(in the rows, 128 means zero)
One turn moves each row of this set onto another row. After a few examples, where does it send each row asked below?
Q690: [ 96 143 116 123 164 162 125 108 106 121 107 115]
Q852: [132 116 112 133 141 157 116 115 111 146 131 105]
Q675: [108 111 126 133 121 140 103 126 134 130 121 118]
Q264: [117 136 140 137 131 168 122 128  86 134 124 139]
Q825: [104 143 153 143 123 139 119 125  84 143 129 104]
Q191: [107 132 167 139 122 151 120 126 102 132 122 119]
Q551: [109 151 150 139 118 153 108 123  88 144 131 100]
Q430: [114 124 151 154 123 155 114 126  94 134 128 121]
Q169: [131 137 111 121 132 155 117 113 102 147 132  87]
Q290: [121 139 140 135 122 165 130 127  80 122 120 133]
Q676: [107 148 126 124 100 130 103 136 120 114 126 116]
Q153: [103 156 151 125 128 145 129 126  78 142 124 115]
Q89: [110 127  96 123 124 132 134 130  89 122 116 126]
Q581: [ 99 152 115 122 116 118 115 139 103 125 127 125]
Q71: [105 159 111 119 113 132 101 137 109 129 130 123]
Q863: [115 143 132 144 130 162 114 127  77 144 131 123]
Q118: [ 90 138 122 117 130 115 117 126 109 148 122 104]
Q765: [108 144 104 110 148 154 124 112 124 114 103 113]
Q461: [111 141 112 127 107 131 115 139 107 109 124 132]
Q453: [ 96 143 115 110 153 137 125 111 128 124 104 106]
Q98: [133 127 124 126 119 147 124 111 109 130 127  78]
Q192: [101 148 116 120 152 161 132 107  99 109 104 105]
Q718: [120 112 129 135 142 134 123 115 115 149 130  95]
Q266: [106 160 149 123 128 157 117 125  85 146 127 115]
Q641: [110 138 112 129 116 137 103 140 115 122 128 139]
Q693: [104 155 116 106 110 136 108 122 110 136 122  88]
Q553: [134 118 114 132 127 141 140 115  94 125 124  95]
Q3: [121 131 149 149 111 160 116 123  90 123 126 112]
Q63: [105 134 129 127 146 168 122 105 120 102 103 104]
Q328: [ 93 149 133 119 153 158 116 105 120 121 108  94]
Q529: [114 140 165 134 113 159 116 123 103 126 122 111]
Q320: [100 139 128 129 114 120 105 138 122 123 128 125]
Q934: [104 133 117 115 146 148 120 111 138 115 103 111]
Q652: [103 138 107 113 150 142 134 113 119 113 100 116]
Q732: [102 150 114 106 142 143 125 110 126 115 103  99]
Q955: [118 136  90 119 126 158 108 127 104 133 124 127]
Q431: [ 98 127 132 133 154 157 128 107 118 108 103 111]
Q384: [ 90 145 136 122 152 146 130 105 111 115 104  93]
Q168: [115 119 125 127 101 137 121 123 121 106 114 102]
Q424: [105 135 119 115 139 142 131 111 131 105 100 106]
Q100: [119 123 118 129 141 127 139 116  93 145 127  94]
Q565: [115 144 133 143 123 154 125 127  68 134 127 118]

Q153 turns into Q290
Q328 turns into Q690
Now find these:
Q424 turns into Q732
Q71 turns into Q641
Q675 turns into Q118
Q852 turns into Q718
Q430 turns into Q825

One turn moves each row of this set onto another row. After a few examples, where does it send each row asked below?
Q404: [116 153  98 154 149 115 147 106 121 135 100 124 105 140  97 131 155 139
 133 104 124 119 108  99 127 110 125 164 110 144 139 111 125 101 126 114
 116 148 120 128 132 112 157 109 137 144 112 126 131 124 136 110 127]
Q102: [122 106 129 155 121 150 153 108 145 157 108 158 105  90 131 139 146 140
 153  91 143 131 104 123 138 107 136 106 113 146 124 141 110 131 101 132
  97 130 130 139 131 104 165 130 175 125 128  94 118 140 139  88 155]
Q321: [ 95 146 109 147 168 128 125 102 115 145  92 132 126 143 109 132 152 155
 136  92 122 115 105  85 133 121 120 138 128 136 152 137 149  95 150 128
  98 146 131 126 118 108 152 122 142 165 120 116 124 126 135 117 134]
Q19: [117 119 101 144 128 107 124 138 150 133  87 172 119 106 115 108 155 152
 137  81 123 128  85 121 155 117 122  93 124 128 128 109 104 110 101 146
 101 119  99 129 135  98 174 134 165 152 132  95 116 111 153 114 122]
Q486: [114 126 118 148 147 130  95 125 141 153  83 153 146 114 145 121 140 131
 155  88 138 115 138 122 146 108 138 108 131 141 134 136 117 130 100 119
 104 127  98 118 131 103 145 140 151 132 160 101 132 125 164  96 128]
Q34: [108 118 122 159 117 122 129 131 154 123  86 173 106 122 114 132 162 161
 138  93 138 100  89 131 157 124 123  85 120 139 129 124 110 122 110 154
 111 125 109 131 139  88 171 130 170 139 127 105 120 109 164  94 132]
Q678: [109  98 131 146 130 101 121 146 135 112 107 141 116 110 142 131 153 124
 169  89 149 131 101 124 144 108 120 133 105 131 144 113 105 124 113 130
 125 124 124 113 122  98 133 141 162 145 136 122 126 128 144  92 101]
Q539: [116 101 123 156 133 144 109 113 153 137  98 154 131 124 145 150 136 146
 146  85 143 104 128 138 143 110 129  99 109 146 122 142 127 127 111 118
  94 135 107 115 131 105 134 138 149 130 152 104 129 121 181  93 136]
Q720: [ 96 139 108 152 163 117 122 111 127 138  94 108 126 135 118 123 156 129
 134 107 113  98 127  97 139 123 126 147 132 135 134 130 147  97 122 115
  96 140 133 147 128 118 162 120 136 159 113 125 127 134 129 117 132]
Q457: [105  80 139 156 116 122 133 130 157 105 116 140 111 101 147 141 163 125
 160  90 143 120 101 149 143 109 116 110 106 133 130 123 119 124 109 137
 116 132 131 121 131 103 149 133 154 150 124 130 120 136 146 105 121]
Q267: [113 122 125 157 148 146  99 112 146 136  87 155 151 135 146 134 158 137
 140  94 131 109 132 127 140 104 128 110 123 144 127 139 136 118 108 128
 100 136 105 101 128  98 132 145 141 126 146  95 136 123 164  94 151]
Q112: [ 93 145  97 150 167 133 125 102 128 146  94 127 127 136 108 138 163 148
 139  90 115 118 106  82 129 119 124 141 126 141 151 132 147  96 140 123
 102 159 135 129 119 111 150 129 145 159 116 118 124 128 131 119 136]
Q447: [108 145 113 162 155 106 139 105 125 142  96 135 125 148 111 140 157 133
 122 111 118 112 104  90 146 130 127 148 112 140 134 111 154 102 130 118
 129 136 131 148 134 121 156 120 139 158 118 128 133 129 137 112 122]
Q944: [123 136 108 152 160 130 133 106 115 142 103 129 115 136 107 129 127 143
 127  93 119 118 103 106 129 124 117 150 112 130 138 122 147  86 131 116
  98 158 129 129 120 105 140 116 137 155 113 124 123 111 132 128 142]
Q263: [106 151 121 164 153 116 135 104 119 140  96 136 122 147 117 130 154 132
 118 109 122 102 105 102 144 131 129 152 110 133 137 117 154 100 136 118
 131 135 122 145 134 117 147 115 142 160 112 127 132 122 142 110 124]
Q598: [103 100 123 148 124 123 141 107 146 129  92 157 135 134 148 131 154 170
 156  75 132 116 116 128 154 116 111 116 109 150 120 144 101 131 121 144
 108 138 136 132 123 113 176 134 170 145 155 104  95 156 155  91 118]
Q27: [112 129 104 161 117 114 133 137 138 114  81 173 117 135 113 121 172 163
 124  99 129 121  86 126 153 114 116 104 119 135 121 112 110 105 110 147
 101 116 105 111 136  93 176 131 161 142 114  87 124 110 152 100 140]
Q906: [106 120 106 147 123 109 122 127 157 118  83 179 112 123 108 115 155 157
 129  87 122 110  83 128 149 126 118  99 127 142 128 112 116 118 114 141
 101 117  98 120 154  90 183 122 163 146 122  99 126 123 158  90 127]
Q893: [ 99 139 112 149 162 118 134  99 122 140 104 116 123 132 122 116 160 125
 130 104 117 102 118 101 138 118 122 147 125 132 135 133 147  97 132 117
  96 131 131 143 133 125 162 116 139 169 107 121 123 133 125 123 130]
Q877: [121 104 127 150 125 152 145 115 142 151 111 166 108  90 127 128 136 131
 142  87 130 129  90 113 128 118 128 125 116 150 122 132 121 127 106 121
 105 142 131 140 134 108 151 128 190 134 115  91 127 143 122  71 150]
Q987: [101  81 139 149 121 111 120 134 145 104 118 148 117 109 144 142 150 118
 159  93 139 123  98 129 141 115 111 129 112 143 143 117 131 128 120 127
 119 125 133 113 139  96 136 132 157 152 128 130 137 143 132  86 117]
Q39: [109  90 141 160 122 103 134 132 133  99 106 141 122 119 149 144 167 121
 149 102 140 132 106 132 142 108 118 131 100 134 133 106 131 112 107 132
 120 116 137 106 126  97 135 142 145 146 119 116 127 136 139 100 122]
Q212: [119 116 124 151 139 142 130 125 146 160 108 158 113  87 134 124 148 126
 151  88 139 130  87 101 140 110 138 115 113 133 129 142 110 121 107 127
 107 141 125 141 124 108 137 151 191 133 117  84 118 126 129  84 139]
Q620: [119 158 107 155 150 118 151  99 108 147  96 138 112 139 102 123 152 142
 130  99 124 121 110 103 125 113 121 159 115 140 140 118 128 102 128 120
 120 147 121 128 130 109 167 107 138 153 110 125 127 123 135 119 127]
Q833: [110 114 115 152 136 140  91 116 148 138  88 168 139 121 142 137 135 137
 143  83 132 110 127 132 133 115 131 112 128 153 141 136 135 130 113 114
 100 140 101 102 142  93 141 131 145 133 149 109 142 128 170  86 139]
Q277: [111 102 123 141 135 112 132 104 151 132  88 164 142 132 138 120 134 159
 145  75 115 112 113 115 144 126 102 128 116 156 108 142 114 129 114 133
  99 142 141 131 135 111 180 140 170 147 139  97  95 167 143  87 113]
Q557: [112 112 130 148 139 109 140 104 143 132  86 153 150 148 153 119 157 155
 139  85 119 117 125 121 146 117 107 133 105 148 110 136 113 119 110 142
 102 128 152 125 124 112 179 146 165 134 142  91  96 161 137  96 123]
Q915: [126 116 126 159 127 157 146 112 139 148 106 153 117  99 132 125 153 133
 142  98 134 140  91 117 140 108 135 121 117 135 121 132 124 111 104 126
 100 139 131 127 119 109 148 137 179 128 113  77 122 136 117  86 170]
Q912: [119 135  97 150 159 134 135 117 121 141  96 127 122 139  99 129 131 150
 128  93 114 123 100 104 130 129 123 145 114 132 135 113 145  83 124 118
 101 161 126 135 118 113 147 112 141 153 121 123 132 115 131 123 141]
Q390: [123 106 122 144 144  99 135 111 152 145  96 161 144 127 148 120 140 143
 145  75 121 122 113 111 153 119 110 128  98 142 108 133 105 126 107 133
 114 134 134 140 128 116 163 155 169 143 147  96  91 150 150 101 103]

Q893 turns into Q263
Q447 turns into Q404
Q27 turns into Q915
Now find these:
Q457 turns into Q34
Q906 turns into Q877
Q486 turns into Q390

